Look-ups in named tables: a row name and a column name give one cell, copied from the table.

Table moge
          tum   kad  sibila  danab  livaron  taseli   pud   bef
fuvap    73.3  44.5    62.8   50.8     28.9    19.5  32.6  26.5
nem      41.7  45.3    43.5   42.4     44.2    49.5  42.0  40.3
simu     38.7  39.1    37.0   33.8     47.8    50.1  48.0  46.5
gezuno   17.7  51.8    21.6   38.7     44.9    70.0  43.5  31.1
gepo     32.0  42.4    31.4   49.8     41.6    33.1  43.3  43.3
piparo   31.5  27.0    27.7   74.1     40.0    37.1  26.0  18.7
tof      21.7  55.8    23.9   32.2     37.8    57.6  40.8  17.0
fanomi   52.0  40.9    35.3   47.4     37.4    39.1  42.1  43.2
zomi     55.6  47.7    50.8   40.8     49.5    33.4  29.4  41.3
bazo     40.7  35.2    35.8   38.4     43.4    55.2  57.2  55.1
lofizon  79.4  42.5    32.1   35.8     44.0    43.9  32.7  53.6

gezuno, taseli => 70.0
gepo, danab => 49.8
simu, taseli => 50.1
gepo, pud => 43.3
lofizon, livaron => 44.0
piparo, pud => 26.0
fanomi, kad => 40.9
zomi, livaron => 49.5
nem, pud => 42.0
fuvap, bef => 26.5
bazo, tum => 40.7
nem, livaron => 44.2
tof, tum => 21.7
simu, bef => 46.5
Which row has the largest pud? bazo

vazon
columns: dobezez, kesa, voz, dof, kimafup, gafete, nef, mosisaz, bub, zivarad
tegibun: [111, 152, 108, 134, 115, 86, 154, 144, 101, 125]
bes: [103, 211, 96, 166, 118, 37, 197, 193, 87, 144]
kigaveg: [103, 196, 96, 158, 118, 49, 197, 181, 87, 139]
dol: [109, 152, 105, 134, 116, 86, 154, 144, 101, 125]
nagepu: [105, 196, 99, 158, 117, 49, 197, 181, 87, 139]
zusiz: [111, 152, 108, 134, 115, 86, 140, 144, 106, 125]
lok: [112, 122, 111, 118, 115, 111, 125, 120, 110, 116]
posiz: [103, 196, 96, 158, 118, 49, 197, 181, 87, 139]
pezal: [109, 166, 105, 142, 116, 74, 154, 156, 101, 130]
para: [103, 211, 96, 166, 118, 37, 197, 193, 87, 144]
bezoki: [103, 196, 96, 158, 118, 37, 197, 181, 87, 144]
zit: [112, 122, 111, 118, 115, 111, 125, 120, 110, 116]
gimov: [111, 137, 108, 134, 115, 86, 140, 144, 106, 125]

zusiz, mosisaz => 144
posiz, mosisaz => 181
kigaveg, gafete => 49
para, nef => 197
bezoki, nef => 197
gimov, nef => 140

banuvos.tsv
	lavugod	zunafe	kadu	pum	vafel	sobisi	zin	tov	fak	dedati
riluzu	0.21	-0.07	0.03	0.35	0.06	0.26	0.10	-0.05	0.15	0.05
manev	0.20	0.22	0.23	0.21	0.18	0.11	0.18	0.21	0.22	0.06
pobo	0.03	0.23	0.19	0.25	0.06	0.20	0.04	0.09	0.12	0.23
mep	0.21	0.28	0.25	0.11	0.21	0.09	0.18	0.26	0.19	0.15
tagevif	0.00	0.50	0.61	0.29	0.31	-0.25	0.06	0.53	0.11	0.23
biv	0.22	-0.04	0.07	0.27	0.12	0.26	0.10	-0.01	0.12	0.04
dege	0.35	-0.04	0.08	0.04	0.23	0.23	0.32	0.12	0.24	0.03
setuno	0.22	0.50	0.44	-0.31	0.41	-0.09	0.43	0.49	0.23	0.20
zak	0.19	0.01	0.00	0.13	0.13	0.28	0.14	0.02	0.13	0.16
galik	0.15	-0.03	-0.06	0.28	0.05	0.33	0.07	-0.05	0.11	0.20
bara	0.19	0.18	0.19	0.29	0.12	0.14	0.16	0.15	0.20	0.10
gizi	-0.08	0.42	0.54	0.81	0.17	-0.14	-0.02	0.39	0.09	0.26
pov	-0.26	0.28	-0.36	0.11	-0.43	0.84	-0.12	-0.56	-0.32	0.90
fad	-0.06	0.53	0.32	0.17	0.12	0.08	0.04	0.28	0.07	0.29

What is the dedati of zak in banuvos? 0.16
What is the pum of manev in banuvos? 0.21
What is the zunafe of mep in banuvos? 0.28
What is the sobisi of dege in banuvos? 0.23
What is the pum of riluzu in banuvos? 0.35
What is the fak of tagevif in banuvos? 0.11
What is the zunafe of pov in banuvos? 0.28
What is the dedati of setuno in banuvos? 0.20
What is the zunafe of riluzu in banuvos? -0.07
What is the vafel of tagevif in banuvos? 0.31
What is the fak of mep in banuvos? 0.19
What is the zin of zak in banuvos? 0.14
What is the sobisi of galik in banuvos? 0.33

feko:
,lir,galete,gepim,katamu
rul,609,529,572,551
kagon,599,569,543,530
sekuve,653,594,525,573
riganaf,856,584,291,321
toba,582,426,648,558
vemaki,809,298,261,270
gez,911,384,198,300
lodur,597,602,630,643
zev,507,668,821,718
pez,590,553,605,573
nopag,850,657,312,383
vug,801,663,463,518

katamu of kagon: 530
lir of nopag: 850
katamu of gez: 300
lir of zev: 507
gepim of vug: 463
katamu of vug: 518
lir of pez: 590
galete of riganaf: 584
lir of toba: 582
gepim of gez: 198
lir of sekuve: 653
lir of kagon: 599

dorag =
           gev  poviv  fovur    pib   lela
dab      0.465  0.200  0.512  0.412  0.532
pupeb    0.467  0.786  0.374  0.397  0.657
gefonir  0.354  0.276  0.717  0.338  0.487
sor      0.471  0.613  0.495  0.545  0.340
vuzo     0.351  0.275  0.718  0.339  0.488
tus      0.360  0.318  0.654  0.274  0.629
sas      0.386  0.357  0.714  0.494  0.245
num      0.663  0.288  0.175  0.660  0.434

poviv of gefonir = 0.276
fovur of num = 0.175
pib of sas = 0.494
pib of pupeb = 0.397
fovur of pupeb = 0.374
lela of dab = 0.532
fovur of gefonir = 0.717
gev of gefonir = 0.354
pib of vuzo = 0.339
lela of tus = 0.629
lela of num = 0.434
gev of dab = 0.465
pib of dab = 0.412
lela of sas = 0.245
fovur of dab = 0.512
poviv of sor = 0.613
poviv of tus = 0.318

tubibus:
	kipi	pokase	pulo	logus	zek	gutom
sipa	106	169	105	106	138	169
gisi	219	20	220	220	141	20
barap	115	155	114	115	136	155
lanevok	113	154	113	113	133	154
zus	96	163	96	96	126	162
zenadab	101	166	101	101	130	166
fenuni	168	62	168	168	120	62
degulin	215	21	215	215	140	21
geli	134	124	134	134	126	124
zeko	99	136	98	98	123	136
tarido	218	14	219	218	130	14
nif	118	151	118	118	133	151
piz	108	141	108	108	120	141

What is the pulo of piz in tubibus? 108
What is the logus of fenuni in tubibus? 168
What is the zek of fenuni in tubibus? 120
What is the pokase of sipa in tubibus? 169
What is the logus of sipa in tubibus? 106
What is the logus of nif in tubibus? 118
What is the gutom of lanevok in tubibus? 154
What is the zek of tarido in tubibus? 130
What is the gutom of zus in tubibus? 162
What is the kipi of zus in tubibus? 96
What is the gutom of barap in tubibus? 155
What is the pokase of lanevok in tubibus? 154
What is the kipi of nif in tubibus? 118
What is the pokase of nif in tubibus? 151
What is the gutom of zeko in tubibus? 136
Which row has the largest kipi? gisi

kula:
cols = mab, dusuk, kevagi
fif: [539, 312, 509]
nasin: [407, 415, 532]
todosef: [656, 584, 352]
metar: [543, 356, 409]
ber: [553, 310, 445]
vid: [396, 465, 671]
samupi: [552, 588, 517]
nud: [633, 551, 410]
semid: [476, 455, 442]
kagivop: [181, 166, 763]
vorov: [369, 410, 692]
fik: [405, 407, 487]
ditudi: [546, 461, 440]
nezi: [485, 487, 510]

What is the mab of ditudi in kula? 546
What is the kevagi of samupi in kula? 517
What is the kevagi of ditudi in kula? 440
What is the mab of ber in kula? 553
What is the dusuk of samupi in kula? 588
What is the dusuk of kagivop in kula? 166
What is the kevagi of nezi in kula? 510
What is the dusuk of ditudi in kula? 461
What is the dusuk of todosef in kula? 584
What is the kevagi of todosef in kula? 352
What is the kevagi of kagivop in kula? 763
What is the dusuk of nasin in kula? 415
Which row has the largest mab? todosef

mirurad =
,miga,teso
noz,757,-6047
vit,-5230,-2355
tebe,-3967,-3663
tigelu,-3002,-4549
belab,368,-6628
bufo,2807,-6857
sepugik,2062,-5624
zukeba,589,-6789
pav,6645,-6153

noz, teso => -6047
bufo, teso => -6857
zukeba, miga => 589
belab, teso => -6628
pav, teso => -6153
zukeba, teso => -6789
vit, teso => -2355
belab, miga => 368
tigelu, teso => -4549
tebe, teso => -3663
tebe, miga => -3967
noz, miga => 757
bufo, miga => 2807
pav, miga => 6645
Which row has the largest miga? pav

netim =
         raz  poz  kadavu  nis  tafipa
kez      105  173     131  141     119
fisegem  114  206     123  114     137
bub      125   57     136  145     126
fil      112  168     131  133     124
baravaz  132  114      89  108     131
tomugid  139  105     126  101     123
mib      124  154     144  108     139
ren      111  127     118  128     128
bineno   117  111     123  125     124
didof    133  177      95  128     127

What is the nis of tomugid in netim? 101
What is the nis of baravaz in netim? 108
What is the poz of fil in netim? 168
What is the raz of fisegem in netim? 114
What is the tafipa of didof in netim? 127
What is the kadavu of mib in netim? 144
What is the raz of mib in netim? 124
What is the tafipa of ren in netim? 128
What is the kadavu of fisegem in netim? 123
What is the kadavu of tomugid in netim? 126
Row with the largest nis: bub

migomon:
         ferotib  dilepa  giluzel    novo     kepo
rinekup   56.255  23.309   74.610  -0.056    6.014
tagab     70.099  25.713   19.795  32.095  -33.759
nit       35.173  33.498    2.220  40.841    8.120
mun       74.804  48.417   23.529  71.269   29.778
suv      -56.145  19.926    9.560  41.478   30.304
gudotid   53.225  37.831   33.098  -5.389   -2.071
ponam     62.605  27.882   20.082   2.196   32.487
fetazog   70.607  12.793   25.861  62.643   29.171
dubotik   27.663  34.668   55.656   0.468   25.170
gupofer   54.435  45.762   35.018  82.293   43.520
rin       51.352  25.209    1.610  43.387   11.898

dilepa of dubotik = 34.668
novo of fetazog = 62.643
dilepa of fetazog = 12.793
giluzel of fetazog = 25.861
giluzel of tagab = 19.795
ferotib of dubotik = 27.663
novo of suv = 41.478
giluzel of ponam = 20.082
dilepa of rinekup = 23.309
kepo of nit = 8.120
giluzel of mun = 23.529
kepo of mun = 29.778
ferotib of suv = -56.145
novo of gupofer = 82.293
giluzel of dubotik = 55.656
dilepa of tagab = 25.713
ferotib of nit = 35.173
kepo of rinekup = 6.014
dilepa of gudotid = 37.831
kepo of gudotid = -2.071

